Here are some points:
[0.6 0.6 -0.6 0.1 -1.2 2.2 -0.6 0.3]
[-0.5 0.4 -1.4 -0.6 0.8 -0.3 0.1 -0.5]
[0.7 -0.5 1.7 -1.8 -5.1 -0.3 3.6 -2.1]
[0.5 1.4 -0.1 0.3 -0.6 1.1 -0.6 -0.5]
[0.7 -0.5 0.0 0.2 2.0 0.1 -1.5 1.9]
[0.8 0.4 0.3 -1.2 -2.5 -0.8 2.9 -1.9]
[1.7 0.6 0.3 -1.1 -2.4 3.3 -1.1 -0.4]
[-0.1 -0.5 -0.3 0.3 0.0 1.4 -0.1 0.1]
[0.4 0.2 -0.1 0.9 0.6 0.9 -1.4 0.6]
[-0.2 -0.5 0.3 -0.1 0.3 0.0 -0.6 0.3]
[0.3 -0.9 -1.1 -0.1 0.6 -1.4 1.5 -0.5]
[-0.4 -0.9 -0.7 -0.3 -0.2 -0.8 2.5 -1.3]
[-1.1 -1.3 -0.5 1.0 2.8 -2.3 0.3 1.0]
[0.3 0.3 0.1 0.8 -0.4 -1.8 2.0 0.7]
[-0.9 1.1 0.5 -0.5 0.1 2.1 -1.1 0.6]
[0.7 0.2 0.5 0.0 0.5 2.3 -2.0 0.6]
[0.5 0.0 1.0 -0.9 -1.7 -0.9 1.7 -1.2]
[-0.2 -0.4 0.2 -0.6 -1.6 -1.4 3.1 -0.6]
[-0.4 1.6 0.1 -0.1 0.3 1.1 -2.1 -0.1]
[1.3 0.3 1.3 -0.3 -1.3 2.0 -1.1 0.7]
[-0.3 0.5 1.3 -0.1 -1.0 0.5 1.2 -0.5]
[0.8 1.3 -0.2 -0.7 -2.6 1.7 1.3 -0.3]
[-1.3 -0.9 -1.0 -0.7 1.0 -2.1 1.5 -0.2]
[-1.3 -1.1 0.8 -0.1 2.2 -2.8 0.7 0.5]
[-0.5 0.4 -0.6 -0.3 -1.0 -0.5 1.0 -0.9]
[-0.1 0.5 -0.2 0.7 -1.1 0.1 0.1 -0.6]
[1.0 0.4 0.8 0.2 -0.9 0.8 -1.4 -0.1]
[-0.2 0.6 0.5 -0.1 -2.2 0.9 0.9 0.0]
[0.3 0.1 0.7 -0.4 -0.6 0.4 0.2 -0.5]
[0.2 0.5 0.5 -0.6 2.2 0.3 -1.6 0.9]
[-0.1 0.2 0.2 0.4 0.8 1.3 -0.7 1.4]
[0.6 -0.6 0.1 0.3 0.0 -0.2 0.1 0.5]
[0.6 0.3 2.4 0.1 -1.5 1.6 -1.0 0.4]
[0.1 -0.3 0.4 -0.9 -2.2 -0.3 2.4 -1.3]
[-0.5 1.8 0.4 0.1 0.6 3.3 -2.9 1.3]
14 more points follow, each with its number after it:
[0.1 0.1 1.0 -1.8 -1.6 1.0 1.0 0.0] 0
[-0.4 -0.5 -1.1 0.0 -1.7 -2.7 2.8 -1.3] 1
[0.7 -0.3 0.3 -0.1 -1.6 1.4 0.9 -0.1] 2
[-1.7 -0.9 -1.4 1.3 4.7 -1.3 -1.5 1.0] 3
[1.3 0.9 3.0 -0.6 -0.4 3.3 -1.1 0.7] 4
[-1.0 -0.6 -0.7 0.1 0.5 -2.6 2.3 0.2] 5
[0.9 0.9 0.9 -0.7 0.1 1.8 -0.9 -0.9] 6
[2.3 1.8 1.8 -0.3 -3.4 5.5 -1.5 0.0] 7
[-2.5 -0.8 -0.8 0.7 2.0 -2.4 0.3 0.6] 8
[-0.3 0.1 -0.1 -0.3 0.1 -1.0 0.4 0.4] 9
[0.9 0.3 -0.5 1.6 4.2 2.1 -4.4 2.2] 10
[0.2 -1.3 1.3 0.0 -0.4 -2.3 1.8 -0.9] 11
[-0.9 -0.4 0.1 -1.7 -0.9 -0.9 2.5 -1.3] 12
[-2.0 -1.3 -0.5 -0.1 1.7 -3.2 2.7 -0.9] 13
Which three of these numbered points are nearest to each point below, ignoring the 2 directions in which the first points spread most? Their numbers follow each, nearest first.
[0.8 0.8 1.3 -0.2 -0.2 2.9 -1.6 -0.6] > 6 13 7
[-0.8 -0.6 -1.6 0.5 -0.2 -2.6 1.7 -0.5] > 1 5 3
[0.2 1.8 1.2 -1.1 -3.4 1.7 0.6 -1.6] > 13 9 12
[0.4 1.8 1.2 -1.2 -3.9 4.1 0.7 -0.6] > 13 12 5
[1.3 -0.1 -0.5 -0.3 -0.5 1.0 0.8 -0.6] > 10 2 7
[-0.9 -0.6 -1.1 0.7 -1.1 -2.1 1.9 -1.1] > 1 3 8
[-1.9 -1.3 -0.9 0.2 -2.7 -4.1 5.2 -1.8] > 8 1 5
[-0.9 0.5 -0.8 1.9 2.7 -1.2 -1.9 0.9] > 1 5 3
Now 14 new points, numbered from 0 again:
[0.5 -0.3 1.5 0.6 0.5 2.1 -1.0 1.2] 0
[-1.1 -2.1 -1.2 0.7 1.5 -1.3 0.7 0.5] 1
[0.4 0.1 0.9 -1.2 0.1 1.0 -0.8 0.7] 2
[-1.8 -0.4 -1.5 0.8 2.2 -1.9 -0.9 0.1] 3
[-0.3 0.3 -1.0 0.3 -1.4 -0.3 0.0 0.5] 4
[-0.1 -0.2 -1.1 0.1 -0.1 -0.3 -2.1 -0.3] 5
[0.4 0.3 0.6 0.5 1.1 1.4 -2.4 0.7] 6
[0.4 0.7 -0.1 1.7 3.1 1.4 -3.7 0.6] 7
[0.8 1.0 0.9 0.0 -2.7 1.9 0.1 -0.7] 8
[0.0 0.9 0.1 0.6 -1.5 0.6 0.9 -1.0] 9
[0.4 -0.5 -0.6 -0.5 -1.7 -0.2 1.0 -0.6] 10
[-0.6 -0.3 -0.7 -0.7 1.3 -1.3 0.6 -1.8] 11
[0.2 0.3 0.2 -0.2 1.5 0.5 -1.1 -0.2] 12
[-0.4 0.2 -0.7 1.6 1.6 0.2 -1.5 1.3] 13
Which three of these numbered points are nearest to each point below, ignoring the 2 directions in which the first points spread most? Their numbers follow each, nearest first.
[0.0 -0.2 1.0 -0.7 -0.4 -0.2 1.1 -1.0] > 12 6 2
[0.6 -0.2 1.5 0.1 -1.7 2.7 0.5 0.8] > 0 1 8
[-1.1 0.8 -1.0 1.4 3.1 1.0 -4.1 1.3] > 3 9 8
[-1.2 -0.7 -2.1 -0.2 1.7 -4.3 2.9 -1.7] > 11 3 12
[0.1 -0.3 -0.4 -0.2 -0.4 0.9 1.9 -0.6] > 1 8 10
[0.1 0.0 -0.2 -0.8 -2.0 -0.8 1.8 -1.7] > 12 10 8
[-0.4 0.4 -0.6 0.0 -0.8 -0.3 0.4 -0.8] > 3 9 8
[0.3 -0.5 -0.7 0.2 -0.2 0.6 -0.6 0.2] > 10 1 13
